Questions about the table below.
1) Find the top-left entry.
2) Find the 2nd entry, reading row by row.
3) Find the smallest entry in the last row.
4) Find the 2nd entry from the end, reading row by row.
5) Find the first entry on the diagonal from the top-right corner.
6) Find the smallest entry in the first row.
7) Find the fifth entry, reading row by row.
8) Find the entry in the bottom-right corner.
[[132 109 132 135 118 140 108 112 129 144 127 147]
 [146 142 136 124 112 108 143 145 136 108 115 107]
 [148 141 113 115 108 131 127 118 113 137 140 123]
 [148 136 143 131 111 108 141 146 145 107 109 109]
 [135 108 133 140 117 140 108 115 132 144 123 147]
 [142 108 142 146 109 133 108 115 139 136 116 145]
 [140 114 141 142 117 117 124 130 141 115 113 130]
 [125 136 108 126 130 114 121 112 107 122 149 139]
 [132 141 108 122 124 109 131 113 107 115 148 126]
 [137 112 128 130 117 140 108 113 128 146 128 147]
 [147 140 114 117 107 129 125 116 113 137 141 126]
 [112 123 114 133 142 129 109 108 114 136 142 149]
 [142 137 113 122 113 119 128 113 112 129 145 126]]
1) 132
2) 109
3) 112
4) 145
5) 147
6) 108
7) 118
8) 126

array([[130, 131, 133, 128],
       [141, 143, 130, 128],
       [128, 128, 128, 128],
       [114, 154, 127, 110],
       [110, 132, 130, 150],
       [129, 151, 124, 123],
       [122, 115, 117, 126],
       [141, 135, 120, 137],
       [124, 121, 114, 123],
       [128, 119, 127, 129],
       [142, 156, 137, 124],
       [130, 132, 112, 124],
       [133, 115, 135, 124],
       [141, 135, 120, 137]])
Find the smallest entry in the first column.
Answer: 110
Find the third entry on the main diagonal.
Answer: 128
Find the entry just right of 117.
Answer: 126
The entry in the bottom-left corner is 141
The fourth entry, reading row by row -> 128
Find the entry in the top-left corner.
Answer: 130
The entry directly below 126: 137
Find the entry just left of the largest entry.
Answer: 142
The largest entry in the first row -> 133
Find the entry just left of 117.
Answer: 115
The last entry, reading row by row -> 137
The 3rd largest entry is 151
Find the smallest entry in the last column.
Answer: 110
Find the entry directly below 156.
Answer: 132
Find the third-last entry, reading row by row.
Answer: 135
Find the entry directly above 154.
Answer: 128
The largest entry is 156
The entry just right of the largest entry -> 137
The second entry on the diagonal from the top-right corner -> 130
Find the entry directly below 112.
Answer: 135

grid = [150 148 116 111]
Which number is the entry just right of the largest entry?
A: 148
Which number is the entry just right of 148?
A: 116

x =
[[139 145 145 105 109 112]
 [143 149 147 104 106 107]
 [134 143 147 107 107 116]
 [128 115 109 135 145 125]
 [138 142 145 105 108 114]
 [108 116 141 133 114 145]
 [108 104 109 127 146 153]
 [147 149 145 104 108 104]
 [109 108 126 105 132 148]
 [109 119 141 134 113 145]
 [108 123 144 134 111 144]
 [135 110 105 110 152 122]
 [117 120 142 111 115 136]
 [129 143 148 114 106 114]]
Which number is the top-left entry?
Answer: 139
The fifth-last entry, reading row by row is 143
The 2nd entry on the diagonal from the top-right corner is 106
Which number is the fourth entry from the end, reading row by row?
Answer: 148
Which number is the entry just left of the largest entry?
Answer: 146
The second entry on the main diagonal is 149
The 4th entry in reading order is 105
The bottom-right entry -> 114
Which number is the bottom-left entry?
Answer: 129
Which number is the entry just left of 113?
Answer: 134
Which number is the last entry of the largest entry's row?
Answer: 153
The top entry of the column that holds the largest entry is 112
Which number is the smallest entry in the last row?
Answer: 106
Which number is the third entry on the diagonal from the top-right corner?
Answer: 107
Which number is the second largest entry?
Answer: 152
Which number is the entry directly above 125?
Answer: 116
Which number is the entry directly below 146?
Answer: 108

X = [122 117 116 106 134 132 129 119 124 132 128 134]
Read off the entry just right of 106.
134
Read off the entry just left of 128.
132

A =
[[114 120 130 113]
 [130 147 144 142]
 [147 118 118 149]
 [149 110 113 150]
 [110 130 140 109]
 [107 136 136 115]
 [127 106 107 110]]
The smallest entry?
Answer: 106
The last entry, reading row by row: 110
The smallest entry in the first row -> 113
The top-left entry: 114
The third entry in reading order -> 130
The smallest entry in the first column?
Answer: 107
The entry in the bottom-left corner?
Answer: 127
The entry just left of 150 is 113
The smallest entry in the last column?
Answer: 109
The entry just right of 106: 107

arr =
[[126 132 129 121 130 127 127 132 128 130 127 130 115]
 [128 128 128 111 128 128 128 138 110 128 128 128 135]
 [123 138 129 117 132 128 124 103 117 136 124 135 115]
 [129 126 127 132 126 128 128 108 137 126 129 126 148]
 [128 129 128 147 128 129 128 117 140 128 127 128 120]
 [129 126 128 148 128 127 129 114 140 127 128 129 131]
 [125 132 128 116 130 128 126 125 124 131 126 130 123]
 [126 131 128 128 129 129 127 118 122 131 126 131 126]
 [129 125 128 125 128 126 129 137 124 127 129 128 131]
 [128 128 128 110 128 129 128 134 105 129 128 129 141]]
Which number is the entry directly above the smallest entry?
A: 138
Which number is the entry directly below the smallest entry?
A: 108
Which number is the last entry, reading row by row?
A: 141
The first entry in reading order is 126
Which number is the 2nd-last entry, reading row by row?
A: 129
Which number is the second entry on the main diagonal?
A: 128
The top entry of the column that holds the smallest entry: 132
The entry in the top-right corner: 115
The third entry on the diagonal from the top-right corner: 124
Which number is the entry in the bottom-left corner?
A: 128
Which number is the fourth-last entry, reading row by row?
A: 129
Which number is the last entry in the row that holds the smallest entry?
A: 115
The second smallest entry is 105
Which number is the first entry of the smallest entry's row?
A: 123
Which number is the entry just left of 136?
A: 117
The bottom entry of the column that holds the smallest entry is 134
The 2nd entry in reading order: 132
The 3rd entry on the main diagonal: 129
Which number is the third entry, reading row by row?
A: 129

Questions about the grid below. Counting starts at 1.
1) Report the entry at row 2, column 1.
2) Report the entry at row 1, column 2.
3) Report the bottom-right entry.
4) Report the entry directly below the smallest entry.
5) Report the entry just left of the smallest entry.
6) Report the entry just right of the largest entry.
7) Report the entry in row 1 and column 3.
8) Report the top entry of the column that holds the largest entry.
array([[126, 132, 113, 126, 128, 111],
       [121, 131, 133, 130, 129, 125],
       [145, 130, 126, 124, 124, 121],
       [107, 135, 121, 129, 132, 104],
       [133, 126, 116, 127, 128, 128],
       [111, 127, 129, 131, 133, 132]])
1) 121
2) 132
3) 132
4) 128
5) 132
6) 130
7) 113
8) 126
